Each row has a name. Each piece below is followed by the name of the row it came from, unless a question asks for something else. Each question is about the rows just above it.

Columns, left to right: L E Z Q Y F
[ 22.8 -66.9  40.9  24.0 -43.9  56.1]  q_578
[ 91.8 -80.0  88.5 -81.8  34.8 -42.0]  q_946
[ 89.1 -68.6  83.0 -57.5   9.9  -2.3]  q_980
[ 66.4 -43.0 -36.4  10.1  -6.5  12.6]  q_219
[-55.9 -39.2 -23.3 -11.6 -10.9  51.5]  q_607
[ 91.2 -78.2  83.9 -86.0  36.9 -42.4]  q_709
[-68.6  89.1  83.0 -57.5  12.7  38.2]  q_339
[-75.1 -49.0  27.8  -6.4 -24.3  42.3]  q_252
[ 83.9 -86.0] is in which row? -> q_709
Which column holds [ 40.9  88.5  83.0 -36.4 -23.3  83.9  83.0] top down? -> Z
[ 89.1 -68.6  83.0 -57.5] is in which row? -> q_980
Which column holds this, read top down? [ 56.1 -42.0  -2.3  12.6  51.5 -42.4  38.2] -> F
Which column holds [ -6.5 -10.9  36.9] top down? -> Y

Columns, left to right: A C S V D
[ -1.5  -7.0 -69.7   6.2 -50.3] -> q_471
[ 34.7 -34.3 -63.1   3.8 -13.3] -> q_498
[ -2.3  -1.7 -46.0   2.9  -8.3] -> q_100
[ 51.5 -17.4  16.0  45.7  11.3] -> q_691
[  4.8   5.2   1.4 -14.6  40.0] -> q_670
[ 41.3 -25.4   6.3  16.4  -0.3] -> q_634
[-23.0  -6.5  16.0  11.3  45.7] -> q_714
[ 7.4  1.1 46.5 -5.6 20.7] -> q_976
[ 33.0   1.9  26.7 -22.3  36.2] -> q_442
[ 19.5   6.3  34.9 -11.6  36.1] -> q_937
[ 54.4  37.0  64.0 -25.5  59.5] -> q_783
[14.5 25.2 50.3 -5.6 87.5] -> q_873
asked: [-17.4  16.0] -> q_691
Where do [16.0 11.3 45.7] appear? -> q_714
[-34.3  -1.7 -17.4   5.2 -25.4  -6.5   1.1   1.9   6.3  37.0  25.2] is in which column, read top down? -> C

Columns, left to right: B M G K R X J
[-16.6   2.7  14.0 -14.4 -38.1   9.6 -38.6] -> q_455
[  1.9   6.4  10.4   2.2  -3.9   8.7 -10.5] -> q_786
[ 25.6  51.0  -9.5   0.1 -40.8   9.8  -1.8] -> q_975
[ 89.9 -75.7  38.8 -53.7 -95.4  48.6  22.9] -> q_389
[-17.0   3.3  22.1   9.9  -2.8 -17.1  16.3] -> q_933
[  0.2   1.3  10.3  -0.8 -13.8  -0.6   6.4] -> q_132
[  2.7 -11.1  11.9   1.5  22.0   5.5  -7.4] -> q_488
[ -8.5  30.2 -35.1   1.6  -9.0  -9.0  -5.5] -> q_361
[  7.3 -20.2  -5.2 -12.2 -10.1   7.0  -3.5] -> q_155
[ -6.3  -2.7  22.2 -14.2  23.6 -19.6 -15.7] -> q_752
[ 1.9 25.6 89.9] is in which column, read top down? -> B
Which row holds [ 14.0 -14.4 -38.1]? -> q_455
[  9.8  48.6 -17.1  -0.6   5.5  -9.0] is in which column, read top down? -> X
Which column holds [ 51.0 -75.7   3.3   1.3 -11.1  30.2 -20.2  -2.7] top down? -> M
Which column holds this, read top down? [  8.7   9.8  48.6 -17.1  -0.6   5.5  -9.0   7.0 -19.6] -> X

